One vector is turned by the same rotation once a step. Each row is the vector after some number of steps, and that number follows the row.
The counts run from 0 to 110.
[ 2.64  0.06 -3.44 -1.21 -1.71  2.63 -4.01 -0.27  0.54  1.09 -1.37  1.60
 -0.70 -1.41 -4.96 -2.80]
51
[ 2.19  0.08 -4.71 -5.01 -1.38  0.97 -0.76  0.21 -1.43 -0.99 -2.38  0.04
  0.10  0.18 -3.76  0.97]
84
[-1.49  0.54  2.44  4.71 -4.51 -1.31  2.51  0.09  2.55 -2.35 -1.01  1.15
  2.33 -1.93  0.35 -1.21]
7
[-0.97  2.54  2.66  5.51 -3.66 -0.21  0.14  0.38 -0.19 -1.82 -2.39 -0.47
  1.73 -1.18  1.27 -0.51]
90
[ 0.77 -4.12 -1.10  0.10 -0.32  1.51  2.31  0.19  2.62 -0.45 -2.35 -0.49
  4.55  2.73  1.64  4.44]
3
[ 0.74  3.09  1.13  0.09 -5.20  0.18  0.41 -2.42  0.04 -3.29 -0.09  0.64
  1.38 -0.93 -3.97 -2.03]
89
[ 0.68  0.82 -2.70 -2.36 -3.10  3.26 -2.06  2.55 -2.65  1.08 -2.24 -0.67
  0.62 -0.58 -3.47  2.09]
1
[-5.03 -1.04  2.01  4.23 -1.54  2.53 -0.99  2.77 -2.63 -0.71 -4.29 -3.28
  2.60 -2.93 -0.30  0.69]
30
[ 4.46 -2.80 -1.39  2.26 -0.07 -1.53  3.27 -3.05  5.81  1.50  1.14  2.14
  1.68  1.62 -2.30 -1.20]
87
[-0.98 -4.00  2.87  4.19  0.72 -2.13  6.16 -1.60  1.62 -1.76  0.13 -3.86
  1.91  0.02  0.06  0.00]
26
[-0.01 -0.88 -0.07 -2.11 -5.72  4.78 -2.25 -1.59 -1.98 -1.37 -3.26  1.67
  1.83  3.12 -1.29  2.40]
103
[ 3.10 -0.74 -0.87 -0.96  0.47 -1.06  4.65 -0.34  3.25 -0.07  0.55 -0.04
 -0.21  1.00 -2.82  1.38]
55
[ 3.25  0.85 -0.41 -2.13 -2.69 -2.70  3.81 -3.27  2.18 -3.18  2.32  0.55
 -1.68  2.31 -4.61  0.09]
56
[ 2.71 -2.08 -3.06 -2.99  2.95  0.81 -1.16  0.20 -0.95  1.36 -0.38 -0.97
 -0.43 -0.91 -4.72  0.93]
32
[-1.32 -4.49  1.43  0.26 -2.60 -1.76  1.76 -3.45  2.27 -2.21 -3.06 -1.34
  3.49  2.61 -0.60  3.96]
35
[-3.62 -1.51 -0.49  2.70 -0.61  1.48 -4.27 -0.17  0.13  1.56 -3.09 -2.34
  2.85 -0.79  0.05 -0.23]
81
[ 4.36  0.93 -0.06 -1.44 -0.34  0.17  3.07 -1.86  5.12 -0.17 -0.91  2.09
 -2.66  0.92 -1.09  0.52]
106
[ 2.72 -1.77  3.31  6.39  1.22  1.51  1.59  3.19  1.44 -0.13 -0.98 -0.29
  1.22 -3.21 -0.65 -3.48]
8
[ 0.44 -2.89 -0.70 -0.85  4.63  3.37  1.37 -1.06  3.45  1.96 -3.30 -3.77
 -4.54  0.03 -0.93  1.99]
13
[-0.85 -1.91  0.94 -0.19 -3.84  4.33  0.55 -2.35  1.64  1.49 -3.60 -0.24
  2.12  4.78  1.73  2.46]
104
[-1.34  2.25  0.68 -2.38 -4.33  2.61 -0.03 -2.84 -0.50 -0.18 -2.66 -1.11
 -2.85  1.33 -0.66  2.56]
43
[ 2.16 -3.22 -2.04 -2.24  3.63  1.59  2.18 -1.02  0.85  2.47 -1.16 -3.48
 -0.34  1.24 -3.89  1.19]
64
[ 1.42 -0.64 -0.47 -1.34  0.44  1.25  4.70 -0.53  5.43 -0.24 -4.52 -0.35
 -0.04  0.48  0.53  2.19]
105
[-0.85 -2.49  0.78  0.74 -0.03  5.46  0.07 -1.63  0.52  2.82 -2.99 -4.25
 -1.02  0.68 -0.06  2.09]
12
[ 3.83  0.79 -1.29  0.65 -4.51  0.31 -0.52  0.66 -0.40 -0.45  0.30  2.51
  2.15 -0.34 -2.58 -1.79]
70
[ 1.98  2.23  1.70 -1.07 -3.56  3.74 -1.07  0.93 -3.80  2.16  0.90 -3.00
 -2.54 -2.30 -4.74 -2.45]
10
[ 0.26  2.19  0.83 -2.88 -1.42 -0.86  2.84 -2.82  0.40 -2.45 -1.76  0.21
 -3.10  0.76 -0.72  2.57]
75
[-2.04 -0.46 -1.40 -0.97 -1.67 -3.22  0.26 -2.69 -0.02 -4.21 -1.15 -1.32
  0.25  1.59 -4.53  2.61]
66
[ 3.35 -0.52 -1.88 -2.45 -2.69  3.28 -4.05  0.35 -1.16  1.24 -0.39  0.32
  0.76 -0.14 -5.12 -2.30]
102
[-2.34 -1.70 -3.00 -3.59 -3.80  0.93  0.35 -1.90 -1.54 -2.76 -1.92 -1.07
  3.16  3.67 -2.81  5.21]
34
[-0.89  0.91 -3.28 -3.15 -3.48  1.69 -2.90 -0.04 -3.00 -2.30 -2.50  1.39
  0.19  0.46 -2.95  2.24]
52
[-1.23 -1.03  2.15  0.72 -1.98  3.99 -2.53 -2.34 -2.92  0.13 -2.31 -5.34
 -0.57 -0.33  0.04  1.75]
11
[ 3.49  0.66  0.94 -4.24 -2.14  3.28  1.32  0.01 -3.28  0.11  0.05 -2.02
 -4.83 -0.03 -4.39 -1.10]
93
[ 3.75 -3.15 -0.89  2.76  0.04 -0.19 -1.22  2.09  1.35  3.20 -0.91  1.66
  2.29 -0.96 -2.99 -2.39]
101
[-2.45  2.48  2.18  1.68 -3.78 -2.34  2.73 -3.65 -0.14 -2.82  1.82 -0.03
  0.69  0.17 -0.85  1.19]
57
[ 1.67  4.17  1.52  2.52 -4.86 -1.43  1.36 -0.95  0.31 -3.04  0.84  3.40
  0.57 -2.07 -3.20  0.27]
38
[ 1.06 -3.75 -1.68  2.68  0.71 -2.53  2.03 -0.29  6.55 -0.05 -2.09  1.48
  3.43  0.71 -1.12  0.78]
36
[ 5.10  1.11 -0.07 -2.16 -0.47  2.96  2.39 -0.55  1.23 -0.68 -2.35  2.14
 -2.41  0.85 -1.80  1.63]
23
[-0.17 -0.10  1.31 -0.62 -3.61  3.02  0.09  3.19 -1.73 -1.27 -5.76 -0.77
  1.89  1.98  0.68  4.61]
53
[-0.13 -2.27 -1.04  3.34 -0.13 -0.17  0.98  3.96 -0.08  1.21 -1.99 -1.13
  4.16 -1.92 -1.18 -1.46]
100
[ 5.55  0.21  2.31  1.20 -1.30  2.12 -0.52 -0.76  0.68  2.73 -0.57  0.40
 -2.04 -3.92 -4.54 -2.76]
9
[-3.83 -2.99  3.35  5.29 -2.92  1.65  3.74 -2.54  2.60 -0.30 -0.75 -2.03
  1.20 -1.65 -0.34 -0.71]
58
[-2.52  2.03  2.69  4.34 -3.67 -1.74  3.62  0.47 -1.42 -3.11  1.08  0.58
 -0.06  1.07 -1.67  1.83]
108
[-3.40  1.27 -1.03 -1.75  0.02 -3.27  1.04 -1.80 -2.77 -5.06 -1.13  0.27
 -1.25 -0.36 -4.28  2.92]
15
